In the data rows, the value 128 means zero.
Here is a table of points, one per row:
[169 156 148 136 156 120 126 128 139 111 152 127  80 145  84 136  83 100 132 111 159 116 134 134 110 105 111 176 102 139 117 151 239  82  71 158 121 126 107 113 139 141  93 226 145 107  29 116 159 157 201 126  70 186 161 144 169  90 148 174 233  68]
[ 21 152 209  81 116 113 153 158 139 166 130  71 148 118 202  63 136 169  72  88 124 185 115 153 149 151 170 166 166  96  61  97 136 226 154 145 152 105  70 115 133 218 218  82  82 212 147 173 162 155 150 126  97 153  86 161 121  92 138 112  87 188]
[115 159 137 165  98 122 190  98 118  89  37  20 120 125 167 132 167 106 154 155 136  79  92 107  94 115 193 113  80  89  92 163 166 159 188 135 160 181  91 177 116  82 138 113 126  64  73  57 226 159 211  46 127 151 177 148 226 110 200 131 100 127]
[235 158  99 151 147 198 109 141 127 113  78 117 193  98  73  26 181 129 169 113 183 183  71 102 152  94 128 113 138  80 114  81  80 155 111 196 143  20  35 119 138 143 155 143 102 152 109 145 198 132 156 168  60 134 153 146  34 107  43  72 133 222]
[123 109 168 122 174 175 120 166 142 161 162 140 140  94 118 145 157 150 101 179  82 185 120 128 110 168  81 119 103  24 120 130  87 156 124  60 127 119 134 114 150 154  73 149 124 120 144 149 115 196  61 106 154  93 121 200 102 182 126  75 151 154]
[144 159 107 176  86  54 158  48 180 138 105 198 185 103 145 146  95 162 170 160 102 134 173 102 137 135 102 145 163 108 170 103 107 102 159 140 161 102 193 157  94  98 146  50  78 165 125 102 123 127 121 111 196 123 137 113 122 132 145 168 148 132]
[158  90 130 151  55  23 141  95 194 124  90 168 161  98 144 163  64 185 178 115 128 114 140  85 125 140  91 142 143 101 166 117 138 132 147 152 133  65 220 128  37  97 159 114  91 133 123 140 123  84 125 124 225 129 150  78 162 152 160 140 136 130]
[149 140 123 209 106  79 144  97 235 136 104 169 149 111 163 163  90 229 208 132 109 118 138 101 160 161 103 148 157 119 154 112  94 115 148 159 142  97 174 152  99 113 188  98 114 140 132 116 144  52 126  76 152 109 132  82 104 143 185 137 159 119]
[ 66 154 171  31 131 119 202 102 148 150 122  81 138 129 185  77 126 164  31  71 128 225 132 145 163 133 163 189 178  92  84  68 152 185 174 118 118 102 102 103 151 178 181  98 105 175 131 192 195 155 147 107 105 130  94 174 103 122 117  86  33 164]
[116 108  86 157  96 158 152 175  98 186 171 119 123 111 135 206 120 148 117  97  93 144 134 128  62 100  61  58 116 125 195 115 216 124 166  90 102 112 154 176 112  64 146 107 146  72 178 133  27 108 108 106 150 117 111 147 136 234 188 130 164 112]
[142 222  71 213  28 139 124 127  70 100  88 114 116 192 230 111 130 153 156 122 139 168  31  29 104 152 105  92  32 131 235 116  90 137  69 137 173 166 114  40 112  74  90  89  99  39 124 144 147 134 150  86 113 163 160 147 158  32 101 126 106 100]
[153 165 142 110 240 112 136 166 124 140 129 115 115 149  73 147 110 115 152 137 223 123 121 155 107 122 116 164 112 148 174 173 175  67 100 195  90 129 100 101 125 131  75 180 132  94  93 101 172 128 154 108 107 227 176 136 179  82 128 201 167  29]
[ 73  92  68 148 183 151 104 165 112 155 163 115 125  74  63 198 103 110 132  95  94 114 187 112  99 121  22  95 151  91 149  81 113 113 118 134 106 138 166 153 152  98 102 120  92  94 120 115  86 100 108 159 140 105  98 150  79 160 114 110 175 133]
[132 102 138  95 137 133  91 112 118 147 122 173  97 141 131 102 178 111 129 129 108 153 101 114 134  89 165  21 134 140 136 160 148  96 226 131  64 126 130 163 118 155 133 134 159 169 167 147  57 127 127 197 117  24  29 105 159 101 111 104  89 129]
[110 119 169 122 189 185 135 183 158 194 137 154 146  70 130 152 133  93 111 159 113 153 130 145  18 162  99 113 117 100 150 119 113 140 136  91 142 115 128 103 169 127 111 148 133 135 133 163 108 231  23 121 157  85 140 171  92 142 129  23 133 149]
[158 149  83 124 135 203  94 157  39 222 126  90 222 106  98 144 218  76 122  79 169 154  82 124 123  91 126 144  69  97 114  66 138 122  98 122  91 157  62 179 216 119 156 166  49 100  78 233 143 166 108 149 119 128 112 202  75 141 164 163 137 174]
[117  84 145 124 107 151  78 142  93 136 128 156 119 165 152  73 152 142 135 141  63 131 115 140 138  26 150  99 111 148 118 156 137 106 174  83  22  93 156 200 140 168 142 118 152 155 153 129 124  97  93 228 134  90  66 118 155 106  82  78 107 138]
[130 139 179  93 131  96 197 122 134  93 160 129 119 155  93  98 124  20 108 191 147  83 186 143 232  88 134 150  93 188  86 154  74 127 102  74 170 148 130 152 170 147 127 150 112 103 199 141 119 176 120 160  67 142 153  47 178 149 133 128  75 112]
[124 107 107 177  86  95 125  72 170 103 114 243 167 118 168 180  74 175 142 143 133 112 160  68  95 107 115 142 142 130 182 104 124 138 138 143 141  79 147 131  63  84 171  80  58 160 112 122 148  89 126  86 165 104 121  92 159 186 154 168 152 133]
[ 84 120  52 157 143 165  87 175 117 149 188 116 132  93  10 179 105 134 142 117 115 118 175  94 112 152  90 100 145  88 148  85 155 114 123 141  88 147 158 148 136 120 132 138 103 115 148 105 104 132  78 140 159 117 122 162  92 195 112 115 159 138]
[107  58 144 110 132 144  96  97  99 129  74 168 114 146 150  81 219 118 122 159  15 144 107 115 131  93 151 117 120 154 151 127 170  89 162 140  73 129 150 164 148 164 131 136 182 154 191 152  67 126 114 175 118  96 102 108 115 101  93 125  99 140]
[ 92 159 163 103 142 163 107 227 169 147 140 153 133  19  99 165 175 141  92 170  99 167 115 150  74 185  96 126 121  75 136 130 104 135 122  28 119 119 122 120 183 135  94 120 149 125 154 174 116 165  90 113 145 104 114 163 107 156 119  91 134 172]
[171 150 169  54  96 100 114 102 109  93  70  81 189 131 118 104 124  72 225  67 116  34 135 143 167  93 143 134 155 205  88  26 156 126 131  50  99 160 168  45 107 148 183 159  33 193  84  69 129 105 140  67 162 137  77 104  80  96 221 216 167  91]
[ 62 159 177  91 116 112 136 134  78  82 154  55  81 177 112 109  36 160 106  91 152 116 223 183 167 187 110 196 122 222 116 112  59 193  92 211 194 181 112 133  87 104  92 185 192 149 170  53 144  84 160 172 124 129 151 122 141 155 152 135 108  86]
[ 94  62  77 144 122 144 163 155 157  33 186 130  78 179 137 130 119 157  86  21 121 162 164 180 152 225 235 143 182 157 143 175  76  60  86 167 185 130 128  79 102 132 117  99 141 103 101 131 111  85  93 129 135 164 111  31 142 130  74 170 124 126]
[212  92 134 117  98 166 104  27  77 159 153 149 171 112 186 147 121 138 127  72 156 120  65  59 156 105 119  86 196 157 103 137 178 163 100 224 112  65 153 219 112 110 145  26 209 123 112  93  98  41 133 162 162 120 105 145  52 159 157 113 115 154]
[140 153 126 137 154 110  13 142 177 124 115 148  86 125 147  86 140  63 126 138 142  52 152 125  70 170 149 111  85 122  91 217 120 189 121  86 124 227 153  99 124 121  51 174 213 106  86  34 116 116 154  86 151 139 157 122  96 157  11 105 115  89]
[174 188  11 155  99 119 114 103  47  87  65 120 125  99 121 119 129  97 164 190 159 109  90 105 106 121 196 113  79 122  87 201 125 180 126 129 129 148  90 137 108  29  58 148 210  75 114 104 136 138 173  53 115 132 148 121 147  50 172 133 138  96]
[129  96 166  95 135  99 219 122 156 112 195 112 143 142 112 151 144 163  83 201 172  94  56 212 180 173 110 211 156 171  42 126 105 186 145  86 219 205  85  32 205 139 133 138 126 187 124 156 136 159 162 156 100 136 151 155 157 133  52 134  76 142]
[148 121 158  97 133  90 152  80 143  77 137 132  80 168 114 115 129  58 115 227 143  64 208 200 182 103 131 136 109 143  94 128  83 143  84 114 156 166 115 135 161 165 133 156 100 110 238 155 132 139 128 176  27 162 142 107 194 152 162 114  86 100]
[122  98 138 104 144 127  45 104  47 135  75 146  97 144 136  98 128 124 102 154  81 121  93 133 119  58 157  77 125 133 145 146 143  70 199 108 107  95 131 153 133 202 145 111 164 176 158 146  91 110  96 160 134  59  88 118 144  97  97 114 110 156]
[175 178 134 123 207 107 144 143 139 158 139  95  95 165  95 149 114 115 137 132 184  97 128 151 153 122 105 152  92 154 109 161 196  67  27 124  92 135 117  91 103 132  92 159 160 104  65  95 152 143 167 119  96 155 229 127 162  63 136 166 198  99]
[ 79  27  95 150  98 152 152 160 172  75 216 118  37 219 133 129  99 147  77  69 135 152 149 158 143 177 197 132 229 171 155 189  27  26 103 154 168 139 128  92  81 132 116 111 144 115 104 139 115 109 120 128 143 183 151  78  83 116 100 166 111 121]
Along one direction, these points spread out more than along any other. How far along it is each point below, from 0 to 99? 50 is the average, and the first point above lies past it. One standard deviation of the points above along it is 16.
[132 102 138  95 137 133  91 112 118 147 122 173  97 141 131 102 178 111 129 129 108 153 101 114 134  89 165  21 134 140 136 160 148  96 226 131  64 126 130 163 118 155 133 134 159 169 167 147  57 127 127 197 117  24  29 105 159 101 111 104  89 129] 30
[ 92 159 163 103 142 163 107 227 169 147 140 153 133  19  99 165 175 141  92 170  99 167 115 150  74 185  96 126 121  75 136 130 104 135 122  28 119 119 122 120 183 135  94 120 149 125 154 174 116 165  90 113 145 104 114 163 107 156 119  91 134 172] 31
[130 139 179  93 131  96 197 122 134  93 160 129 119 155  93  98 124  20 108 191 147  83 186 143 232  88 134 150  93 188  86 154  74 127 102  74 170 148 130 152 170 147 127 150 112 103 199 141 119 176 120 160  67 142 153  47 178 149 133 128  75 112] 63
[ 21 152 209  81 116 113 153 158 139 166 130  71 148 118 202  63 136 169  72  88 124 185 115 153 149 151 170 166 166  96  61  97 136 226 154 145 152 105  70 115 133 218 218  82  82 212 147 173 162 155 150 126  97 153  86 161 121  92 138 112  87 188] 39
[148 121 158  97 133  90 152  80 143  77 137 132  80 168 114 115 129  58 115 227 143  64 208 200 182 103 131 136 109 143  94 128  83 143  84 114 156 166 115 135 161 165 133 156 100 110 238 155 132 139 128 176  27 162 142 107 194 152 162 114  86 100] 63
[144 159 107 176  86  54 158  48 180 138 105 198 185 103 145 146  95 162 170 160 102 134 173 102 137 135 102 145 163 108 170 103 107 102 159 140 161 102 193 157  94  98 146  50  78 165 125 102 123 127 121 111 196 123 137 113 122 132 145 168 148 132] 47
[115 159 137 165  98 122 190  98 118  89  37  20 120 125 167 132 167 106 154 155 136  79  92 107  94 115 193 113  80  89  92 163 166 159 188 135 160 181  91 177 116  82 138 113 126  64  73  57 226 159 211  46 127 151 177 148 226 110 200 131 100 127] 70
[ 66 154 171  31 131 119 202 102 148 150 122  81 138 129 185  77 126 164  31  71 128 225 132 145 163 133 163 189 178  92  84  68 152 185 174 118 118 102 102 103 151 178 181  98 105 175 131 192 195 155 147 107 105 130  94 174 103 122 117  86  33 164] 38
[122  98 138 104 144 127  45 104  47 135  75 146  97 144 136  98 128 124 102 154  81 121  93 133 119  58 157  77 125 133 145 146 143  70 199 108 107  95 131 153 133 202 145 111 164 176 158 146  91 110  96 160 134  59  88 118 144  97  97 114 110 156] 32
[149 140 123 209 106  79 144  97 235 136 104 169 149 111 163 163  90 229 208 132 109 118 138 101 160 161 103 148 157 119 154 112  94 115 148 159 142  97 174 152  99 113 188  98 114 140 132 116 144  52 126  76 152 109 132  82 104 143 185 137 159 119] 51
[ 62 159 177  91 116 112 136 134  78  82 154  55  81 177 112 109  36 160 106  91 152 116 223 183 167 187 110 196 122 222 116 112  59 193  92 211 194 181 112 133  87 104  92 185 192 149 170  53 144  84 160 172 124 129 151 122 141 155 152 135 108  86] 73
